Some points, one per row:
[ 40 -16  14  28 -42  10 -31  19 -30 -30 -38 -39 -19 -64  -6  42]
[ -3  -5  74 -19 -45  -7  10  53   6  12 -98 -57   5 -66  -7  84]
[-11  38 -24 -37   7  15   5  18   5 -34   3 -27 -52  21   2  -8]
[-10  10  40  16 -25   5 -25 -12 -44 -51 -44 -32 -29 -41  -7  24]
[-63 -44  77 -50 -25  23  12   0  -1  65  22 -56 -17 -32  -5 -22]
[ 68  43   5 -79  54  -6  26  -8  -8  36  21 -34 -54  24 -35  -4]
[ 37 -14  18  16   8 -13 -20 -32 -10  42   3  47  29 -35   2  11]
[-34  42  -4   3 -18 -17  19  40  -7 -32   1 -37 -14  45  22 -19]
[-13  47 -22   8   1   5   2  38 -42 -34  33  21 -38  45 -14   9]
[ -5   4  40  -1  15 -14 -10 -11   1  31 -27  30  41 -36  -8  11]
[  4  12 -46 -28  19  17  -3   3  11 -42   9 -32 -52  45  13  -5]
[-57  45 -24 -24 -10   4  -1  35   3 -44   2  -9 -26  30   0   2]
[  3  19   8  29 -30  14  -1  40  -8  -4   3  12  15   9   9  10]
[  3 -31  -6  -2 -33 -10  -4  10  -3 -41   1  21  25  -6  -2 -37]
[ 43  -4  -6 -28  58  11  10 -22 -23 -27   5 -25 -62  30  -4   1]
[ 49 -26  18 -26  79  23  54 -28 -21 -38  22 -34 -77   8  -1   3]
[ 22 -78  15   5  24  41  29 -64  -7 -29 -33 -62 -51   4  19  51]
[ 18  16   5   9 -24   1 -18  13   6  23   6  15  31   0  -4   8]
[ 35 -41  48  -7  49  -2 -45 -49  16  66  -8  67   2 -48  -4   5]
[-73  16 -12  45 -34   6  16  40  -3 -24  17   0   8  -3  16 -13]
[ 66  -1  70   1 -24 -25 -31  -9  28  60 -44 -46  52   0  53  -2]
[-26  32 -40  13 -12  14  18  44 -12 -30   7  -8 -23  42  -3 -15]
[-41  41 -27  26 -44  -2   1  39   7 -22   6   1   6  18 -16 -18]
[-22 -33  -6  39 -13 -18  -7 -24 -31 -27   3  56  46 -14 -41 -19]
[-30  40 -43 -28  21  12  20  32   4 -30  17 -26 -36  41 -11 -22]
[ 72 -31  43   7   2 -30 -26 -38  41 -20  27  -4  37   0   5 -16]
[ 18  -1   6  27   1 -16 -18 -11  25  16  13   3  33   1  12   2]
[-22  40 -44   8 -21   0  13  28 -12 -23  11  -5 -25  40  -1  20]
[  7   4  -7  39   1 -11 -26 -35   2  35  13  30  45 -13  18  26]
[ 21 -60  -6  20  43  22  23 -38  18 -26 -45 -56 -45   5  27  18]
[ 21 -32  12  33 -11  -8 -15  -8  13  -6   3   9  47 -15  15 -19]
Then 16 other points, each followed by its number:
[ 26 -50  17  31  16 -23 -23 -37  27  15 -10  30  28 -15 -19  -1] 0
[-11  -9  -7  24 -12 -17  -4   9  -9  12   6  37  42  -1   7  -7] 1
[-35   7 -27  10  15  11  -2 -26 -38  54  -5   8  33 -39 -33  54] 2
[  6  16  28 -19  -8  -6 -25  -7  19  67 -57  16  57   8  25  44] 3
[ -9  -2  60 -14  38 -13 -79 -38  27  44 -26  -9  36 -37  59  28] 4
[ 46 -43 -44 -10  61  19   4 -42  75 -12 -43 -43 -60   7  42  11] 5
[-35  48 -37   7 -12   4   5  39 -10 -34   1   4 -21  35 -18  -9] 6
[  9   7  -1  37 -34  -9 -20  -3  37  14   1  13  18   2  16   4] 7
[ 35   3  -7 -60  32  14  31 -22  -8  19   6 -20 -71  19   2 -30] 8
[ 15 -46   7  22  -3  -6   0 -42 -31  11  11  49  10 -33 -29 -15] 9
[-31  22  -7  41 -49  -4  -1  25   0  -7   3  14  29 -10  -4   4] 10
[ 19   6  16  17 -14  -5 -30 -16  -2  48 -12  18  37   9  11  26] 11
[-45  54 -22  40 -31  -4  -6  42  -1  22 -11 -10   7  27   4   5] 12
[ -3 -19   1  34 -16  -3  -7 -10  -4  -5   4  12  40 -13 -13  -1] 13
[ -1  14  83 -42 -42  59  22  34 -29 -58 -32 -39  13 -52  19  77] 14
[-56  29 -45   6 -11  19  10  53   1 -37  26 -12 -20  44  19 -14] 15
Which two of these numbered points are nearest to each point below, ignoring the 2 directions in which the first points spread most? Their numbers follow each, nearest first.
[ -8 -23  17  37 -11 -28  10 -10  -4 -12   4  15  43 -12 -24 -43] > 13 0
[ 57 -37 -54  -4  55   8  16 -58  59   2 -53 -28 -61   8  41  18] > 5 7
[ 23 -22 -31 -16  57   9  19 -26  32 -24 -30 -65 -77  17  37   5] > 5 7
[ 12   0  27 -64 -42  52  22  44  29 -29   2  25  36 -75  81  26] > 14 15
[ 18  54  29 -58 -12  18 -24 -49  60  17 -74 -11  44  -8  43  79] > 3 4
[ -1  44 -18 -25  -6   9   8  21 -25 -39   9  12 -36  45 -19   6] > 6 11
[ 41   8  12 -71  52  13  39 -42 -17  34  16 -39 -67  19 -18 -43] > 8 1
[ 62  15  34 -70  57  -3  42 -37 -59  58   1  -9 -56   6 -18 -28] > 8 1
[ -6 -72  -9  33  25 -19  -6 -43 -62 -32  24  31 -23 -47 -27 -32] > 9 13
[ 45 -33  32  35  18 -20 -21 -38  10 -11  14  38  33 -29  -3 -27] > 0 13
[ 28 -11  15  25  -6  -6 -15  -8 -13  16  13  32  37  -7   3   4] > 1 13
[ 29 -28  20  45   4  -8 -12 -29 -10 -15  25  24  44 -39  -4 -24] > 13 9
[-21  36 -30 -16 -26   9 -17   3  -3  25 -59  16  33  14  20  87] > 3 11
[ 27 -66  41 -62  17  39  23  -2   7   0  -1 -52 -19 -25  33  -4] > 15 10
[ 66  -4  35  -5  29 -11 -30 -43  16  62  -7  16  35 -14  19  12] > 11 1
[  9 -69  -9  33  16 -20  -4 -70 -53 -33  20  32  10 -49 -32 -33] > 9 13
[-21  17   6  39 -33 -16 -11  39  21  33 -24 -32  -9  41  16  32] > 12 7
[ 34  32  36 -70  45  -3 -32 -53  -3 -35 -99  29  10 -34  18  58] > 3 6
[ 18  -5  10  47   0  -7  -1  13 -10   4   7  38  52  20  -7  -6] > 1 13
[ -32    9 -127  -86  110   26   96   96  -60 -109  119  -27  -81    2
  -66   97] > 2 1
[-52  34  70 -46  22  48  37 -44  47   7   3  35 -35 -28  47  31] > 4 15
[ 40 -16   6  18   9   3 -34 -45 -11  28  12  33  30 -17   4   0] > 1 13
[  0  26  34  -8 -47   6   4   2  37  67 -42 -27   6  21  44  31] > 3 12
[ 29  -3  11  11 -10 -13 -32 -20   1  51  -6  18  47 -16  -3  38] > 11 6
[ 18   3  12  19 -16   8  -8  -1  -3  51 -20  12  52   4  -2  20] > 11 12
[-62  27 -20  27   1  -6  -9  42  22  24 -21 -28 -18  46  22  16] > 12 15
[ 57 -77  41  -3  27 -32 -24 -67   9 -47  -8  60  22 -39 -28   8] > 0 9
[ 66 -25  39   3  29 -18 -35 -46  30  21  -4  14  27 -25   5 -26] > 0 6
[ 58 -56  12  47  19 -16 -21 -66 -18  -8  26  54  17 -40 -22 -31] > 9 0
[ 21 -37   8  15 -23 -27 -14  -6  29 -30  18  17  49  -7  -3 -38] > 0 13
[ -4 -14 -12  32 -25  -6  -2  -7   9   0  -6  19  39  -6  -9  -4] > 13 1
[ 45  33   7 -81  51   3  27 -25 -15  49  26 -47 -65  20 -20  -9] > 8 11
[ 28 -11 -22 -33  45  20  26 -23   0 -15  15 -41 -69  28   9 -16] > 1 15
[ 64   3  -4 -23  66  18  38 -35  14 -26   9 -62 -69  33  27 -19] > 7 15
[ 11   3 -40  31   9  -7   0 -30 -37  33   7  37  40 -19 -12  30] > 2 1
[-22  34 -32  17  49 -19  -1  -3  12 -11 -38 -55 -27  50  26  12] > 12 11
[ 25  15 -22 -82  48  -8   0 -56  33  20  -7 -61 -79 -15   1 -26] > 8 6
[-53  37  -2  21 -30  -1  -2  29   3  33 -21   7  20  22  13  28] > 12 11
[-14 -78 -26  25  11  -5  24 -70 -52 -49   7   8 -13 -44 -14 -29] > 9 13
[-47  29 -35  17 -48   2   4  55  -3 -26  15  -7  -8  17 -12 -11] > 10 6
[ 84  12  39 -71  62  22  30 -47 -55  23  14  -7 -74   7 -18  -9] > 8 6
[-25 -11  70 -23   2  36  32  41  14  52   5   1  39 -41  38   0] > 15 10
[-59  19 -38  26 -37  16  12  14 -56 -14  35  51  28  -6 -36   6] > 9 13
[ -1  30   2 -57  17  13   1  -8 -40  -2   9  -5 -42  25  -6 -19] > 8 6
[-46  28 -20  10 -42  13  -7  54  16 -16  -7 -19   4  24  14 -10] > 15 10
[ 12  44   9 -56  43  16  20  -7 -12  41 -10 -15 -44  22 -27  -8] > 8 6
[ 51 -73 -12 -51  14  23  12 -12  54 -60 -35   2 -25 -40  59   7] > 5 15
[-12  38 -37 -21  48  -4  13 -24  39 -14   5 -60 -54  25  -4 -19] > 7 6
